(in the rows, 128 means zero)
A single turn carries every row of the set below to another of its rows. Some are shown first; where does it send the rows asked next?
Z934: [111 125 140 145 145 127 117 144 116 126 140 140 126 112 130 125 123 190
 146 104 136 108 125 123 140]
Z51: [113 133 105  83 131 129 127 142 132 128 111 137 122 166 115  93 116 133
 125 140 135 132 120 157 114]
Z716: [126 129 105 125 132 120 108 145 141 127 165 108 134 110 109 146  85 164
 113 139 159 125 140 141 124]
Z363: [122 121 124  75 167 127 139 132 120 129 130 140 133 138 127 134 120 121
 115 138  97 141 125 135 139]
Z917: [136 144 119 134 136 134 135 137 130 116 162 137 138 128 123 169 156  86
 121 146 125 131 115 120 139]
Z816: [133 125 126 138 122 128 129 115 114 138 144 108 159 132 109 153  74 125
 139 117 139 122 151 123 159]
Z17: [112 123 123 101 124 129 141 163 116 123 125 132 109 124 123 128 132 173
 122 134 101 140 109 150 121]
Z326: [120 130 136  87 103 137 135 123 121 127 107 104 154  82 132 124 144 136
 105 120 136 136 108 141 118]
Z407: [128 127 117 160 132 143 122 124 139 134 102 132 124 137 139 110 167 125
 112 133 137 163  99 101 115]
Z725: [162 125 121 177 124 144 152 125 143 146 120 133 140 133 152  92 137 127
 107 128 153 140 129 127 121]
Z356: [121 118 121 112 122 125 133 142 132 127 117 175 116 112 131 139 177 131
 123 103 144 132 142 135 122]
Z531: [139 116 125 169 121 130 132 135 132 133 140 156 152 126 118 124 153  85
 123 125 134 115 156 125 143]
Z545: [144 129 121 119 131 111  96 131 136 139 166 133 133 101 107 130  82 146
 126 129 141 136 133 134 160]
Z5: [111 119 112 152 135 137 108 132 132 130 115 145 136 138 120 127 176  94
 119 132 131 145 116 102 124]
Z907: [124 123 113 153 123 139 129 119 140 134 128  67 143 136 106 140 107 149
 115 135 109 114 140 150 135]
Z135: [121 130 121 124 192 128 115 115 132 132 143 124 155 135 139 136 117 154
 111 120 134 111 150 120 144]
Z406: [118 137 131  77 115 131 128 112 133 122 109 106 162  96 118 133 143 113
 100 126 136 132 123 142 126]
Z311: [139 119 108 108 151 134 135 125 136 148 113 161 128 120 158 123 169 129
  98 110 143 141 141 132 118]
Z782: [113 129 132 152 137 137 134 125 143 107 113 133 122 135 122 149 169 116
 121 131 138 159 109  95 113]
Z437: [140 137 145 173 119 132 172 129 153 100 131 132 131 128 120 153 145 128
 121 129 149 138 142 122 119]
Z456: [131 139 118 108 130 125 143 120 159 121 105 157 113 136 135 131 165 140
 110 112 161 148 140 139 113]
Z466: [119 104 132 143 132 154 141 122 106 137 127  88 146 135 122 115  88 126
 146 115 138 101 120 134 119]
Z166: [140 130 123 155 107 131 138 125 119 139 138  91 144 122 119 150  79 169
 129 119 137 133 139 129 147]
Z733: [146 151 122 153 109 144 153 146 132 118 145 121 114 127 142 141 147 143
 122 143 148 148  84 128 109]
Z471: [117 151 118 132 145 117  99 116 154 124 122 133 131 158 111 101 114 168
 137 118 159 114 141 139 143]
Z167: [118 135 128  84  95 131 118 119 128 132 100 114 155  98 118 107 142 118
 110 122 144 131 114 150 124]
Z851: [139 123 121 115 143 127 114 134 125 139 161 125 138 113 127 116  67 146
 132 126 175 127 123 129 125]
Z796: [138 125 147 141 116 131 124 100 129 134 125 104 135 132  99 121  95 125
 151 115 107 125 122 136 168]
Z312: [151 147  98 140 119 143 114 132 130 148 139 138 137 150 137  98 145  92
 120 145 152 135  99 136 130]
Z546: [134 124 104 152 108 135 119 126 113 155 133 100 156 141 119 117  76 142
 134 120 154 118 144 137 141]

Z782 goes to Z5
Z851 goes to Z716
And these:
Z917 goes to Z312
Z356 goes to Z311
Z51 goes to Z17
Z406 goes to Z167
Z816 goes to Z546
Z907 goes to Z796
Z437 goes to Z531
Z934 goes to Z135

